X =
[[ 21  41  25  25  20  22   3  12 -20  28  -8  25  -7]
 [-21 -22  22   1 -24   1  22   2  -3  -3 -22  31  48]
 [  0 -12   1  41   4 -30  -2 -12  -4  -9  17  55   3]
 [  3 -31  37 -25  -1 -17  12 -36 -27  -8  -5 -22  16]
 [ 10   0   7   1  10 -30  -5  32 -52  10  16   0  32]
 [ 33 -11  -3  16   7  -5  -8 -39  29 -39 -14  21  -9]
 [ -1   8   6  56  28  -8  25  11   7 -12  28 -17   7]
 [-38 -18   1  11  29  -9   2 -24  26  10 -10  41  15]
 [ 14  37  10   8 -32  37  -7   4  13  -6  26 -12 -32]
 [ 29  -4 -11 -49  34  12 -20  -3  -2   3  -2  33   7]
 [-13  -7 -21  -3 -25 -29 -34  -4  15 -36   9 -33  18]
 [ 26  26 -28  18 -26  -1 -25  30  -6   0   0  35 -20]
 [ 48  -1 -30  -2 -21 -15 -24   6  -3 -29 -26  13  -7]
 [ 16 -14  -9  23 -20  10  39  10   1  -4  33  13 -42]
 [ 29 -11  -6  18  13   0  26  11   0 -26  55  -9 -12]
 [-26 -15 -13 -17 -17 -18  14  25 -29  27   0 -42 -10]]
X[0, 0]	21
X[1, 4]	-24
X[4, 0]	10
X[3, 3]	-25
X[9, 10]	-2
X[11]	[26, 26, -28, 18, -26, -1, -25, 30, -6, 0, 0, 35, -20]
X[:, 5]	[22, 1, -30, -17, -30, -5, -8, -9, 37, 12, -29, -1, -15, 10, 0, -18]
X[10, 11]	-33
X[:, 1]	[41, -22, -12, -31, 0, -11, 8, -18, 37, -4, -7, 26, -1, -14, -11, -15]
X[:, 11]	[25, 31, 55, -22, 0, 21, -17, 41, -12, 33, -33, 35, 13, 13, -9, -42]
X[:, 8]	[-20, -3, -4, -27, -52, 29, 7, 26, 13, -2, 15, -6, -3, 1, 0, -29]
X[:, 6]	[3, 22, -2, 12, -5, -8, 25, 2, -7, -20, -34, -25, -24, 39, 26, 14]
X[7]	[-38, -18, 1, 11, 29, -9, 2, -24, 26, 10, -10, 41, 15]
X[14, 6]	26
X[1, 0]	-21
X[5, 9]	-39
X[6, 0]	-1
X[14, 7]	11
X[14, 4]	13
X[12, 9]	-29
X[9, 2]	-11
X[6, 11]	-17
X[3, 2]	37
X[13]	[16, -14, -9, 23, -20, 10, 39, 10, 1, -4, 33, 13, -42]
X[9, 9]	3
X[6, 3]	56
X[1, 11]	31
X[9, 8]	-2
X[:, 3]	[25, 1, 41, -25, 1, 16, 56, 11, 8, -49, -3, 18, -2, 23, 18, -17]
X[:, 12]	[-7, 48, 3, 16, 32, -9, 7, 15, -32, 7, 18, -20, -7, -42, -12, -10]
X[7, 0]	-38
X[10, 12]	18
X[0]	[21, 41, 25, 25, 20, 22, 3, 12, -20, 28, -8, 25, -7]
X[15, 8]	-29

A = [-51 -17   1  22  56   3 -20]
A[0] -> -51
A[4] -> 56

a = ((49.78, 108.99, 214.66, 74.14, -9.80, 116.93, -37.34), (162.35, -40.26, -202.80, -128.04, -236.86, 66.35, -42.17), (-31.34, 223.31, -118.55, 88.06, -56.61, -210.68, -166.06), (33.55, -213.83, -244.26, -207.26, -244.13, -74.46, -151.97))
Indices start at 0.
row 0 col 0: 49.78
row 2 col 1: 223.31
row 3 col 2: -244.26
row 0 col 5: 116.93
row 1 col 6: -42.17
row 0 col 6: -37.34
row 0 col 1: 108.99
row 1 col 3: -128.04
row 2 col 3: 88.06
row 3 col 6: -151.97
row 1 col 0: 162.35
row 0 col 4: -9.80
row 1 col 4: -236.86
row 1 col 2: -202.80
row 3 col 1: -213.83
row 2 col 2: -118.55
row 3 col 0: 33.55
row 3 col 5: -74.46
row 2 col 4: -56.61

arr =
[[ 33   5  41 -17  17 -27 -14 -63 -19 -24 -26]
 [ -5 -27   5   8  16  -5 -28 -52 -46 -22 -44]
 [  4  -4  10   4   9  10 -22 -46 -45 -30 -20]]
Rows and columns are counted from 0.
row 0 col 0: 33
row 0 col 9: -24
row 2 col 3: 4
row 0 col 10: -26
row 2 col 1: -4
row 2 col 8: -45
row 0 col 5: -27
row 0 col 6: -14
row 2 col 9: -30
row 1 col 6: -28
row 1 col 9: -22
row 0 col 8: -19
row 2 col 10: -20

W =
-43,-51,10,4,28,-51,14,-57,-64,-3,-40
31,-4,-28,0,-27,-34,-17,-9,-20,32,-35
1,-10,-55,-13,11,-31,-65,41,-11,16,-15
Rows and columns are counted from 0.
row 0 col 0 => -43
row 1 col 6 => -17
row 0 col 7 => -57
row 0 col 9 => -3
row 2 col 7 => 41
row 1 col 4 => -27
row 0 col 2 => 10
row 0 col 6 => 14
row 0 col 8 => -64
row 2 col 10 => -15
row 2 col 9 => 16
row 1 col 8 => -20
